Each row has a name. After each piece below comes the name of the row it's from, unless a question asks for something else. Each question is about the rows just above it. Places in a row count from 1.

[126 138 157 150 129 138 129 123 129 142 125 128 115 114 110 138 117 101
 119 128  86 126 130 146 124 124 139 135 124 129 135 106 128 153 113] : <192>
[122 110 137 137  99 153 134 143 120 135 132 135  91 143 121 125 133 110
 101 137  96 154 127 146 148 102 155 125 109 118 101 139 129 119 104] : <19>
[120 147 159 171 168 145 159  76 148 157  71 124  89 104 141 183  87  78
  82 120  37 122 131 116 126 114 137 144 118  86 179  67 154 142 132] : <69>
[112 173 171 161 113 124  91 179 115 110 179 141 108  97 130 136 136 127
 182 123  88 158  93 168  82 156 156 109 130 195 147  73  50 185  94] : <2>
[ 92 146 160 170 169 144 162  77 150 157  70 124  88 101 143 184  88  80
  81 123  39 122 128 118 127 115 137 145 119  87 181  69 154 140 131] : <185>
[123 112 139 137 100 154 136 144 111 138 130 134  93 142 120 126 129 110
 100 138  93 152 129 147 150 103 156 126 107 119  99 139 127 120 102] : <209>
[136 136 133 117 117 153 136 109 120 155 135 151 131 133  95  95 137  98
 134 125 152 146 111 149 139 108 138 154 100  99 124 127 139 118 136] : <181>
[119 120 138 155 140  88  99 173 137  73 137 129 121 114 173 172 112 174
 137 126  83  90 156 111 101 175 112  78 183 217 129 130  95 162 103] : <134>
[108 115  59  87 136 133 157  94 126 144  89 135 131 166 168 125 142 151
  97 138 184 148 114  78 154  97 131 144  97  27 137 140 155  56 180] : <85>
[ 93 146 158 174 166 169 161  76 151 153  71 125  90 104 143 183  85  78
  83 122  36 121 129  96 127 116 135 143 118  87 178  67 153 142 133] : <213>
[ 93 147 159 171 168 145 159  76 148 157  71 124  89 104 141 183  87  78
  82 120  37 122 131 116 126 114 137 144 118 109 179  67 154 142 132] : <82>
Which row holds [ 93 146 158 174 166 169 161  76 151 153  71 125  90 104 143 183  85  78
  83 122  36 121 129  96 127 116 135 143 118  87 178  67 153 142 133]? : <213>
asked: [123 112 139 137 100 154 136 144 111 138 130 134  93 142 120 126 129 110
 100 138  93 152 129 147 150 103 156 126 107 119  99 139 127 120 102] : <209>
asked: [ 92 146 160 170 169 144 162  77 150 157  70 124  88 101 143 184  88  80
  81 123  39 122 128 118 127 115 137 145 119  87 181  69 154 140 131] : <185>
Shuffled <85> with one entry gone: [144 131 180  59  97 166  89 155 135 157 137 136 140 131 138  97 126 151
 148 115 168 125  27 184  97  78 108 114  94 154  56 133 144  87], missing : [142]
Which entry of <134> is missing from [119  95  78 111  83 173 112 114 183  99  90 137 112 129 173 101 137 129
 155 103 174 137 172 138 175 120  73  88 140 126 162 156 217 121]? : [130]
Shuffled <19> with one entry gone: [121 129 120 137 134 104 143 125 137 146 143 135 132 153 118 135 122  99
 110 125  96 155 148 139 102 101  91 137 127 109 154 101 110 133], missing : [119]

[114 106 210 134 129 133 128 103 162  76 104 126 153 146 105  80 115  37
 112  68 171 134 112  61 112 150 110 142 151 147  74 176 115 124 121 106
  62 154 137 144 147 127 112] -> <209>
[152 143 126 166 101 171 179  76 172 132 183 104 128 147 151 156 117 196
 106  75 120 175 134 119  75  98 127 136 158 133 134 194 131 138 129 156
 124 142 120 153  92 133 194] -> <19>
[103 161  60 172 143 107 105 188 144 168 153 152 138  83 135 138  66 146
 179 154  97 126 153  94 142 115 149 149 108  72 123 132 168 139 143 173
 153 117  59 133 164 106 133] -> <181>
[ 93 131 100 171 103 197 159  71 170 105 145 105 127 121 153 161 119 144
  92  86 147 185 144  88  89 142 145 153 188 140  87 164 103 142 121 132
  67 139 129 143 112  93 172] -> <85>
[ 95 115  72  86 118 126 125 143  95 109 126 131  52  96 108 134 181 102
 123 208 124 126 165 138 154 127 126 116 151 125 142  64  91 108  82 154
 179  86 170 128  88 115 114] -> <185>
Shuffled <85> with one entry gone: [ 88 132 159 164 105  67 144 153 129  93 121 185 142 145 139 144  71 171
 172 161 170  92 153 140  93 188 142 121 131 197  87 147 105 127 103 119
 145  89 143 100 112 103], missing : [86]
<209> without one entry, shuffled: [133 154  74 115 144 134 106 147  37 150 142 176 137 126 162  80 105 146
  61  76 124  68 121 153 147 115 110 112 171 104 134 112 112 210 114 106
 128 127 151 112 103 129]. Gone: : [62]
The row with [152 143 126 166 101 171 179  76 172 132 183 104 128 147 151 156 117 196
 106  75 120 175 134 119  75  98 127 136 158 133 134 194 131 138 129 156
 124 142 120 153  92 133 194] is : <19>

[133  95 126  99 189 182 130 169  78 173] -> <213>
[169  83 115 165  84  95 130 123 165 100] -> <181>
[ 96 139  72  87 178 127 172 160  96 152] -> <69>
[ 84  53 133  52 159 134 122 149  91 200] -> <185>
[150  70  98 147 155 101  93 114 111 131] -> <209>
[169  92  44  80 165 142 108 141  95 178] -> <19>
[107 107 141 154 153 127 156  75 131 168] -> <192>
[111 158 148 112 121 147  96 161 172 172] -> <85>
[118 142 137 124 119 149 146 173 130 155] -> <134>
[169 133 165 135 129  79  71 161 112 139] -> <2>
[133  31 120  99 107 162  77  41  58 151] -> <98>
[101 111 166 110 162 128 151 201  98 160] -> <82>
Shuffled <134> with one entry gone: [149 142 118 146 124 119 137 155 173], missing : [130]
[119] is at row and place : <134>, 5
[135] is at row and place : <2>, 4

[151  93 162  94 184  98 179 175 167 100 155 165 153] : <192>
[198  94 161  90 152  95 150 167 155  94 186 185 157] : <2>
[151  93 162  94 184  98 179 175 167 100 155 151 166] : <82>
[151  93 178  94 184  98 179 175 167 100 169 173 161] : <209>
Shuffled <209> with one entry gone: [169 100  98 161 151 175 184  94  93 178 173 167], missing : [179]
Which entry of <209> is missing from [ 98 161 169 175  93 179 184 151  94 178 100 167]? : [173]

[185 174  72 175 187 199  88] -> <209>
[ 71 174  72 175 104 131 173] -> <181>
[185 174  72 175 104 131 173] -> <192>
[216 116 108  70 225 193 174] -> <185>
Row and place of [199] in the named rows: : <209>, 6
[185 174  72 175 187 199  88] is in which row? : <209>

